(in the rows, 128 means zero)
Named moves (each a turn or a mirror), then the moves between two rows, first move first; the first pair answered
move rad:
[135 127 109 164 136  89 113 151 127]  ->  [138 144 118 154 138  85 113 157 127]
[118 120 130 167 159 109 132 109 142]  ->  [118 146 151 147 159 101 138 125 147]
[ 94 129 138  72 139 170 138 124 111]  ->  [ 89 109 122  87 139 174 133 111 107]
[143 146 186 169  94  75 144 149 166]  ->  [137  86 144 203  86  89 134 121 161]
move Suk:
[124 136 144  82 138 120 131 130 113]  ->  [124 138 147  89 138 112 135 130 118]
[121 110 136 133 107 143 126 131 116]  ->  [129 116 143 147 124 111 138 135 129]
[141 145  97 135  88 148  99 154 122]  ->  [157 150 113 157 116  91 118 158 145]
move doza:
[122 151 117 113  89 164 111 164 102]  ->  [140 156 128 156  90 110 118 174 131]
[110 121 113 128 143 144 126 107 124]  ->  [121 123 119 153 147 111 130 113 143]
[135 132 147 166 144 143 136 138 138]  ->  [127 127 145 142 141 172 132 132 122]
move kugi:
[135 144 103 150 111 133  88 155 133]  ->  [137 121  91 160 134 119  94 142 135]
[151 146 152 133 127  89 124 125 140]  ->  [152 152 148 133 120  96 117 129 138]
[115 175 174  88 113 136 141 125 121]  ->  [133 180 150  88  99 149 111 140 114]
Now pairs of rows:
Each pair is 2 to 3 moves apart.
[106 139 177 108 103 167 172 121 143]  ->  [131 112 152 177  87 129 161 125 167]
rad, kugi, doza
[118 181 135  98 125 127 132 144 140]  ->  [113 109 114 152 139  97 150 107 156]
rad, Suk, kugi
[120 114  92 153 104 171  98 120 126]  ->  [108  84 100 162 145 149 129  97 135]
kugi, kugi
[136 128 152 114  91 179 140  97 123]  ->  [154 132 116 115  97 178 107 117 111]
kugi, rad, kugi
[130 160 183 154  79  82 153 128 165]  ->  [117  89 152 177 119  80 167  89 159]
rad, doza, Suk
[121 101  83 139  99 140 113 139 152]  ->  [102  91  95 110 124 161 128 124 138]
Suk, kugi, doza
[134  74 120 148 147  72 138  95 142]  ->  [143 174 169 100 104  80 127 148 145]
rad, kugi, kugi
[119 171 188 116 106 103 150 137 154]  ->  [123 127 100 129  71 175  88 129 117]
Suk, kugi, rad
[146 116 114 161 129  86 137 145 133]  ->  [139 162 128 104 101 140 123 161 110]
Suk, rad
[124 137 173 121  63 149 137 120 145]  ->  [141 108 154 173  96  95 143 120 168]
rad, kugi, Suk
[107 125 158  90 166 151 151 123 136]  ->  [125 118 157 138 167 103 154 129 164]
rad, doza, rad
[141 124  84 143 128 132  98 129 111]  ->  [132 121 130 152 162  90 150 115 140]
Suk, kugi, kugi
[159 101  78 137 177 105 108 138 112]  ->  [159 148 120 107 187  86 128 153 122]
rad, kugi
[125 107 106 144  90 143 106 125 111]  ->  [132 109 130 163 119  88 138 124 140]
Suk, kugi
[118 109 138 164  92 155 133  85 134]  ->  [138 173 169 146  92 131 131 118 142]
Suk, rad, kugi
[117 138 189  98  91 136 149  99 101]  ->  [149  98 136 178  68 114 118 103 116]
kugi, doza, rad
[129 150 125 103 118 141 126 151 120]  ->  [131 102 107 138 144 106 137 128 129]
rad, kugi, Suk
[123 173 182 105 117 121 153 121 145]  ->  [123  94 135 167 131 100 153  88 156]
Suk, rad, Suk
[160 210 162 122 134  44 146 160 136]  ->  [132 219 165  57 137 115 142 146  95]
rad, doza, rad
[126 141 122 139 113 155 107 134 119]  ->  [118 107 115 146 152 137 129 116 125]
kugi, kugi, kugi
[129  98 110 153  99 157 106 117 124]  ->  [128 162 176 108 129 120 145 135 138]
kugi, kugi, rad
[129 188 166  89 147 109 142 158 130]  ->  [114  81  80 133 119 175 111 108 103]
Suk, rad
[119  94 131 218 112  89 160  93 140]  ->  [110  86 128 215 117  99 164  88 136]
Suk, kugi, Suk
[142 108  92 157  83 113  90 153 126]  ->  [130  83 116 170 127  72 130 131 143]
Suk, kugi, kugi
[141 111  77 153 146 123 105 139 126]  ->  [116 151 128  81 171 141 138 139 116]
kugi, rad, doza
[132 111  87  98 171 141 118 130  96]  ->  [134 106  86 109 186 124 125 128 102]
rad, Suk, rad
[124 119 114 149 124 118 153 100 141]  ->  [122 142 136 140 115 116 162 108 144]
kugi, rad
[140 162 150 112 180  76 144 135 139]  ->  [148 185 154 105 143  96 127 154 136]
kugi, kugi
[125 166 166 122 133 109 167 124 143]  ->  [110 101 137 155 119 130 165  91 140]
rad, kugi
[133 160 167  79 153 113 140 126 133]  ->  [145  82 108 147 152  99 124 101 142]
kugi, rad, Suk
[130 119 111 161 165  77 153 107 155]  ->  [132 160 140 127 164  73 159 123 150]
doza, rad, doza
[124 107  90 144 103 159 131  86  81]  ->  [130 101 109 173 146  98 163  79 110]
kugi, Suk
[128  93  64 168 129 133  99 126 138]  ->  [116 193 154  91 143 117 136 156 142]
kugi, Suk, rad
[132 147 156 121 163  78 148 153 140]  ->  [120 165 141  85 107 163 112 151 107]
kugi, Suk
[ 98 129 155  99 121 143 128 114 108]  ->  [118 105 142 161 115  97 129 112 131]
doza, rad
[124 122  89 116 183 159 120 140  96]  ->  [132 143 128 136 195 100 150 147 131]
kugi, rad, doza
[145  93  75 165  93 130 103 106 112]  ->  [145  88 100 165 151  80 141 101 131]
Suk, doza, Suk
[140 163 127 149 121 106 119 162 144]  ->  [115 101  85 144 140 153 116 125 117]
rad, doza, kugi
[107 126 164 107 125 160 149 113 119]  ->  [123 101 151 167 122 117 151 111 149]
doza, rad
[135 151 165 125 145 111 158 134 136]  ->  [147 160 130 113 111 152 111 148 115]
kugi, Suk, kugi
[166 175  99 150 108  89 105 173 138]  ->  [153 153  96 134 180  69 135 151 133]
kugi, doza, Suk
[149 114  97 141  90 127 107 141 131]  ->  [157 153 119 113 118 101 115 160 136]
kugi, rad, kugi
[127 151 117  93 142 161 122 144 107]  ->  [126 105 119 143 170 118 156 117 135]
Suk, rad, kugi
[141 135 187 150 167  72 173 112 162]  ->  [126 158 149  69 105 206 110 124  96]
Suk, kugi, rad
[132 145 159 136 134  96 146 132 148]  ->  [134 112 135 165 129  94 140 121 147]
doza, rad, doza
[109 138 158  83 117 160 135 127 120]  ->  [118 110 118 105 111 177 108 124 110]
kugi, rad
